K351: [138 115 124  92 108 123]
K733: [138 115 158 105 114 118]
K312: [ 78 135 133  80 150 169]
tags:
[158] -> K386
[139] -> K951
[138] -> K555
[157] -> K614
[123] -> K521
[124] -> K607
join K351 3:  => K607
q: [ 78 135 133  80 150 169] => K312
q: [138 115 124  92 108 123] => K351

K984: [ 74 164  55  60 159]
K505: [ 91 193 122 129 141]
K853: [ 77 126  93  76 166]
K830: [169 151 149  89 165]
K534: [ 77 126 155  76 166]
K883: [ 91 165 141 120 154]
K369: [132 161 111  98 133]
K259: [163 183 123 110 119]
q: [ 77 126  93  76 166] => K853
tags:
[159] -> K394
[155] -> K224
[154] -> K269
[54] -> K966
[55] -> K51
[56] -> K277
[160] -> K338
join K984 3:  => K51

K898: [111 101 113 102 118 137  64 150 132]
K40: [ 65 150 132 155 167 180 118 122 143]
K758: [141 122  76  99  76 119 177 140 119]
K409: [136 127 119 143 118 180 167 122 155]
q: [150 132 155 167 180 118 122] => K40
key -> tag
[113] -> K335
[77] -> K620
[132] -> K67
[76] -> K455
[131] -> K905
[177] -> K706
[75] -> K480
join K758 3:  => K455
q: [155 167 180 118 122 143] => K40
q: [ 64 150 132] => K898
q: [122  76  99  76 119 177] => K758
q: [132 155 167 180 118 122] => K40
q: [141 122  76  99  76 119 177 140 119] => K758

K179: [ 81 144 164 168  77 121  90  80  80 163 119 105 111 185 133 100 114 138
 135 122 146]
K530: [143 131 144 141 110 152 142  90  89  87 164 136 164  60  99 121 128 142
 126  98 123]
K623: [ 81 144 164 168  77 121  90  80  80 163 119 105 111 185 182 100 114 138
 135 122 146]
K676: [125 154 126  51 117 115 142 121 142  99  90  60 128 136  89 164  87 164
 177  69 142]
K654: [143 131 144 141 110 152 149 135 133 121 113 109 113 194 127  83  81 147
 178 130 152]
K644: [ 94 122 142  78 132  94 124 110 100 145 143 121 123 134 129 134 144 139
 144 125 141]
K381: [143 131 144 141 110 152 149 135 133 121 129  99 162 130 123 148 119 110
 126  98 123]
q: [142 126  98 123] => K530
q: [142 121 142  99  90  60 128 136  89 164  87 164] => K676

K326: [130 175  69 141 103 210 139 205 138]
K792: [107 164 137  84 193 185 162 165 106]
K365: [ 75 193 102 121 106 165 126 179 114]
K732: [129 164  84 137 119  70 146 135 151]
Table of tags by key:
[194] -> K844
[193] -> K585
[146] -> K807
[118] -> K237
[119] -> K609
[145] -> K603
join K732 5:  => K609
q: [164  84 137] => K732
q: [ 69 141 103 210] => K326

K451: [190 143 120 187 149 174 176 173 101 119 132 141 160  77 141 140]
K163: [101 153  93 123 144 134 161 119 194 151  83 100 207 134 105 189]
K248: [119 194 151  83 102 207 141  88 142  61 109  75 163 114 148  98]
K522: [ 76 119 100  99 135 163 125 117 170 113  86  95 158 134 132 148]
K557: [ 89 113  66 118 193  97  95 110  94 138 100 162 108 139 123 135]
K998: [100 119  76 100 115 152  90 146  92 100 166 130  65 125 138  67]
q: [190 143 120 187 149 174 176 173] => K451
q: [ 76 119 100] => K522
q: [119 194 151  83 100 207] => K163

K427: [134 182 103 118 146 131 120 128 161 137 114 165 142  77 149 132 153 117]
K965: [155 139 112 110 121 127 129 108 126 135 159 134 134 171 123 146  80 149]
K391: [ 93 111 178 115 145 104 151 150 153 140 141 151  92 169 118 134 137 124]
K293: [122 143 116 155  96 101 119 134 132 110 149 107 100 145 129 168 148 129]
K980: [136 163 100 122 108 145 133 112 127 135 155 147 136 181 138 148 102 146]
K869: [130 134 108 144 128 105 120 134 136 123 139 114  87 149 131 154 142 132]
K355: [101 124 143 130 169 161 137 142 125 125 126 111 148 126 136 105  49 147]
K405: [117 182 103 118 146 131 120 128 161 137 114 165 142  77 149 132 153 117]
q: [111 178 115 145 104 151 150 153 140 141 151  92] => K391
tags:
[104] -> K149
[77] -> K764
[161] -> K978
[101] -> K231
[131] -> K62
[146] -> K600
join K427 6:  => K62

K299: [124 158 186 112 133]
K440: [160 186 112 108 125]
K519: [124 194 133 186 112]
q: [158 186 112] => K299
q: [108 125] => K440
key -> tag
[113] -> K918
[186] -> K236
[133] -> K640
[185] -> K739
[112] -> K54
[132] -> K843
[125] -> K344
[134] -> K838
join K299 5:  => K640
q: [158 186] => K299
q: [186 112 133] => K299

